One turn moves every row onto another: examples first, then more rows asked:
K348: -0.136; -0.779; 0.733; -1.618; -0.888; -2.702; 0.188; -3.408; 2.858; -3.317; -1.006; 0.251
K709: 2.218; -1.021; -0.727; 1.752; 3.620; -1.122; 4.415; -1.487; 2.177; -0.338; 1.130; -0.947
K626: 1.815; 2.058; -2.340; 1.934; -2.524; -1.945; 1.134; -2.549; 0.210; -1.985; 1.885; 4.260
K261: 2.531; 0.257; -0.134; -1.218; -0.045; -1.741; -2.867; 1.141; 1.832; -0.491; -0.272; 4.341
K441: -0.855; 0.414; -6.012; -0.351; 0.315; 0.812; -1.469; -0.455; -1.863; -1.355; 0.413; 1.408
K447: 0.385; -0.156; 2.492; 0.144; -5.832; 0.028; 1.184; 0.536; 2.266; 1.304; 0.168; 0.581
K258: -1.927; 0.726; -3.481; 2.108; -1.987; -2.400; 1.394; -1.266; 0.885; 3.090; 1.085; 3.495
K755: 2.067; 0.369; -1.568; -1.050; -2.404; -1.579; -0.744; -3.315; -1.282; 0.942; -0.777; 4.777
K639: 2.946; -2.231; 0.868; -0.947; 3.966; 0.264; 1.520; -3.065; 1.226; 1.996; -0.970; -0.904
K111: -2.933; 0.189; 3.230; 0.824; 2.168; -0.125; 1.612; -1.983; -0.452; 0.564; 1.430; -3.794
K883: 1.251; -0.125; 2.289; -0.134; 4.889; 0.282; -0.814; 1.943; 1.553; 2.322; 0.950; -0.264
K514: -2.359; 2.393; -3.607; 0.548; 3.094; 2.726; -1.045; -1.088; -1.672; 0.702; 2.504; -0.739
K778: 1.127; 1.260; 0.388; 5.115; -0.026; 2.318; 0.818; -1.014; -3.565; -0.420; 3.731; -1.343
K873: -2.478; 0.127; 0.551; 1.240; -4.141; -1.058; -0.997; -1.149; -4.099; -1.525; 0.732; 0.030
K687: -0.112; 1.999; 0.611; 4.634; -0.519; 3.307; -2.589; -3.277; 1.401; 0.978; 3.574; -0.754
K366: 0.761; -0.887; 3.392; -0.033; -3.184; 0.479; 2.179; 0.408; 3.758; 1.689; 0.031; -1.366
K131: 0.490; 0.952; 1.206; 1.761; -0.329; 1.131; -3.438; 2.981; -3.525; 1.757; 1.821; 1.729
K93: 0.365; 0.345; -4.110; -0.872; 3.627; 1.941; -1.395; -1.928; 1.747; -1.905; 0.738; -0.760
K360: 0.772; 0.978; 1.818; 2.162; 0.058; 3.074; -1.535; -2.495; -4.704; 2.859; 1.944; -0.376
K697: 2.275; -4.651; -2.299; 2.862; 0.814; 0.332; 0.705; -0.529; 2.097; -0.080; -0.637; -2.107
K126: -0.272; 0.112; 3.801; 1.290; -4.428; 1.596; 1.303; 0.852; 1.185; 2.412; 1.146; -1.512

K447 turns into K126
K348 turns into K873
Now find these:
K514 turns into K93
K131 turns into K883
K258 turns into K687
K360 turns into K639
K626 turns into K778

One turn moves every row onto another: examples first, then more rows asked:
K923: 2.051; 1.616; -0.331; -1.425; -0.257; -0.662; -2.023; -3.742; 0.754; 1.796; -3.025; 1.468
K101: 2.090; -4.582; -0.429; 0.648; 4.477; -0.099; -0.123; -1.689; -2.398; -0.137; 0.705; -0.375
K823: 2.125; 1.752; -3.159; -4.000; 0.705; -0.983; 0.129; -1.544; 1.643; 1.417; 0.347; -1.729
K577: -1.262; 2.520; 0.180; 2.518; 0.658; 2.523; 2.239; 2.133; -3.624; -2.708; 2.204; -2.065
K623: -0.856; -0.202; -3.398; -1.371; -0.538; -1.957; 1.576; -0.724; 4.080; 1.292; 0.770; -0.965
K147: 3.202; 1.639; 1.525; 0.722; -1.315; 0.570; -1.595; -1.090; -2.459; -0.645; 4.319; -1.496
K198: -2.180; 4.625; -1.060; 1.292; -1.902; 1.015; 1.946; -0.506; -3.133; -0.773; -2.726; -2.560
K499: 1.703; 0.171; 1.391; 2.712; 3.910; 2.459; 2.000; -0.172; -4.240; -2.234; 1.555; -1.525
K455: -1.164; -2.018; -0.970; -1.238; 0.835; -0.633; 3.125; -1.702; -2.907; 0.159; -3.200; 4.483
K464: 0.715; -5.038; 1.583; 1.759; 3.086; 1.074; 0.462; -2.251; -2.154; -0.840; 1.284; 0.153
K436: -0.153; 3.553; -1.141; -2.513; -3.267; 0.261; 3.027; 0.717; -2.614; -0.407; 2.694; 0.461
K37: -2.767; 2.288; 0.785; 2.621; -0.322; 1.719; 4.353; 0.955; -3.377; -2.276; -0.651; 1.752
K784: -0.028; -0.378; -0.645; 0.939; -1.428; -2.186; -0.670; -2.884; 4.082; 1.299; -0.897; 1.199
K516: -3.544; 2.531; -1.727; -0.631; -3.570; 0.210; -0.042; 1.530; -2.678; -0.990; -0.727; 1.502
K179: -0.285; -0.127; -1.207; 1.260; -0.048; 0.698; -3.310; 1.477; -2.118; -1.297; 3.100; -3.291
K964: -1.244; -0.658; -3.899; -0.813; 0.463; -1.149; 0.906; 0.111; 3.493; 1.511; 1.024; -2.419
K290: 3.086; 1.492; -0.418; -1.722; -0.253; -1.100; -2.016; -3.694; 1.695; 1.404; -1.287; 0.486
K776: -0.731; -1.442; -0.594; -0.580; -0.875; -1.215; 6.391; -1.178; -0.900; 0.306; 1.169; 3.298
K542: -2.612; -2.809; -0.335; -1.265; 0.564; 0.734; 4.759; -1.245; -2.678; -0.508; -1.318; 3.434
K672: 2.388; 0.842; -3.159; -3.972; 2.288; -0.276; 0.187; -1.793; 0.647; 1.895; -0.683; -1.746
K266: 0.138; 1.743; 0.080; 4.006; 0.673; 1.006; -0.704; -1.181; -2.223; -0.932; -0.236; -5.371
K268: 2.648; -3.422; 2.015; 2.759; 1.085; -0.890; 1.859; -2.986; -0.579; 0.025; 2.826; 1.357
K896: -1.516; 0.842; -1.242; 0.896; 1.256; 0.011; 5.748; -2.364; -2.686; 0.136; -4.486; -0.159
K911: -3.110; 2.346; -0.857; -2.339; -2.983; 1.951; 1.312; 1.165; -3.761; -1.422; 0.445; 0.629
K443: 0.127; 0.036; 1.123; 0.635; -0.506; 2.337; -3.060; 0.067; -3.390; -1.732; 3.077; -2.587
K966: -1.526; 0.190; -0.916; 1.901; -1.991; -1.510; -1.295; -1.866; 3.645; 1.348; -1.345; 0.798
K304: 0.687; -2.044; -0.085; 3.631; 3.858; 0.149; 3.027; -2.964; -1.704; 0.012; -1.907; -3.076
K89: 0.205; -0.150; 1.967; 2.741; 2.817; 1.692; 4.189; -1.268; -3.897; -1.829; -1.236; 2.275

K896 turns into K304
K964 turns into K966
K101 turns into K179
Now find these:
K290 turns into K823
K577 turns into K37
K268 turns into K147
K443 turns into K911

